In the rows, 128 means zero.
One turn moves every row onto another: examples first, then more rows asked:
dazar: [140 144 117 122 139 124 145 136 129 116 126 126 104 112 104 107 106 109
 124 140 122 137]
rodob: [130 148 117 134 108 129 139 140 127 115 148 135 134 103 145  97 104 115
  88 141 137 150]
fitum: [111 112 113 115 116 108 137 133 155 108 152 114 127 107 132 133 124 105
  96 160 142 132]
teti: [134 139 109 138 101 127 124 114 155 129 151  79 118 111 138 107 134 118
 127 143 139 154]
niba: [135 148 168 117 143 122 149 135 129 151 134 108 125 103 125 107 113  99
 116 126 160 139]
pomob: [142 131  99 116 121 136 127 128 130 162 158  99 118 110 117 118 119 112
 123 136 161 117]
mus: [118 142 108 101 109 117 156 134 150 135 126 100 125 125 123 115 140  74
 111 136 133 130]
Gipa: [136 147 108 105 149 123 128 140 138 143 149  87 123 117 149 119 112 110
 118 130 124 115]
lisog: [134 126 143  85 108 137 130 132 144 149 143  96 117 117 138 120 129 103
 106 113 116 120]
Vured: [139 150 127 129 112  85 136 121 147 141 168 122 127  99 133 115 121 123
 143 149 140 148]
zega: [111 142 145 129  96  94 136 137 141 121 149 130 126 108 117  95 144 118
 111 123 158 155]
Lokeb: [133 140 129 116 152 124 161 140 152 143 166 115 121 125 129 139 139 115
 129 135 142 146]
vumal: [123 140 157 116 122 120 131 144 123 142 181 101 122  81 129 109 130 100
 110 141 137 168]
tis: [117 143  92 140 121 124 134 137 151 138 135  96 139 101 127 125 135 122
 123 146 113 127]
vadul: [119 142 156 134 143 118 139 142 153 149 155 134 124  93 127 116 127 129
 117 135 139 109]
vug: [121 129 137 115 100 138 140 133 152 133 139 100 144 123 134 112 123 136
 114 134 172 143]
Tok: [121 138 155 106 115 115 162 123 138 128 177 116 123  93 128 103 138 141
 112 133 134 152]
reliv: [126 100 128 115 106 135 160 140 151 146 145  97 131 112 110 119 129  98
  88 142 137 152]
lumo: [119 140 176 156 111 116 135 137 137 133 156 115 122 116 128 111 115 107
 117 137 131 134]
mas: [115 139 131 133 129 106 140 116 124 121 157  95 136  86 115 101 149 123
 133 142 124 128]
Miz: [139 153 149 116  96 118 148 147 139 153 150 118 103 103 109 110 118  91
 109 120 146 168]
Kanan: [121 138  89 100 101 120 135 142 172 134 158 116 125 118 130 114 130 123
 109 139 131 155]
zanav: [138 144 125  99  89  94 141 129 140 155 167 128 127 102 131 133 131 101
 122 138 122 155]
Rova: [122 142  99 150 110 117 109 138 135 146 138 116 119 110 126 116 121  80
 110 139 132 130]
zegu: [113 152 160 125 121 107 140 137 143 117 137 106 127  95 126 102 123 119
  99 141  98 134]
Luf: [120 113 128 112 101 100 158 159 148 146 162 110 117  81 120 113 104 108
 120 151 142 142]
sezu: [131 161 150 125 132 147 132 129 117 141 132 110 120 127 123 118 146 111
  97 128 132 139]
rega: [123 140 130 147 142 104 120 144 126 142 128  98 105 104 127 103 101 112
 117 131 133 126]
mik: [135 173 127 117 101 141 154 131 132 171 147 100 122 102 119 108 121 116
 114 110 121 142]
befa: [112 155 140 131 141 140 140 163 137 144 142  89 109 124 110 114 125 122
 111 147 125 123]
Ver: [126 137 126 141 110 120 107 128 129 149 181 111 124 123 130 109 117 123
 109 137 128 111]
gilam: [145 143 123 115 119 123 162 158 114 126 165 119 113  99 112  91 118  99
  99 121 140 142]
favas: [121 149 107 130 125 118 158 121 158 134 134 108 133 112 133 108 131  97
 125 143 117 106]
netak: [137 132 137 106 132 124 145 134 128 176 147  74 121 106 115 107 116 103
  98 132 120 138]
daba: [125 138 105 101 105 116 141 113 154 165 142 108 127 113 107 105 123 118
 109 136 130 106]
bave: [125 148 133 113 137 109 139 117 138 126 168  94 142 110 132  99 142  91
  94 131 161 131]
botu: [125 163 118 133  96 105 132 141 151 113 153 127 128  98 144  98 137 115
 115 127 114 133]
mibu: [120 137 156 148 113 119 107 156 134 134 151 112 126 106 124 118 114 124
 107 136 133 164]
vus: [121 139 104  88 115 121 160 149 154 156 133 103 125  86 136 110 104 112
 102 141 127 134]
Dilev: [125 122 125 136  89 106 141 116 146 128 145 121 145 101 145 136 131 101
 114 131 136 145]
rop: [103 149 125 117 114  96 149 141 137 150 155 103 116  93 114 125 145 104
  89 152 163 152]
Nar: [108 138 135 108 126 136 149 151 135 158 146  78 123  98 105  88 112 110
  97 125 144 127]
Zam: [113 143 157 106 122 114 127 161 132 145 143 113 130 110 127 132 115 112
  79 127 136 160]
ren: [104 145 127  98  80 112 141 136 148 148 171 127 133  87 111 119 135  99
 112 142 138 143]
davu: [122 140 126 130 134 142 131 144 147 146 157  95 129 102 122  76 116 130
 124 114 138 123]
nifil: [125 145 104  92 103 112 146 125 113 135 138 122 117 103 128 112  93 128
 110 133 134 141]
kene: [115 128 128  86 129 111 102 131 136 143 149 119 122 127 120 115 139 131
 116 136 133 138]
fot: [115 163 143  98 110 146 154 131 134 156 146 117 129 107 119 147 125 102
 110 153 134 142]

Nar goes to favas
vadul goes to lisog
mus goes to Vured
Where do these go?
Dilev goes to vumal
vug goes to bave
netak goes to tis
sezu goes to pomob
rodob goes to gilam
zegu goes to mik
niba goes to Gipa
fot goes to Ver
vus goes to botu

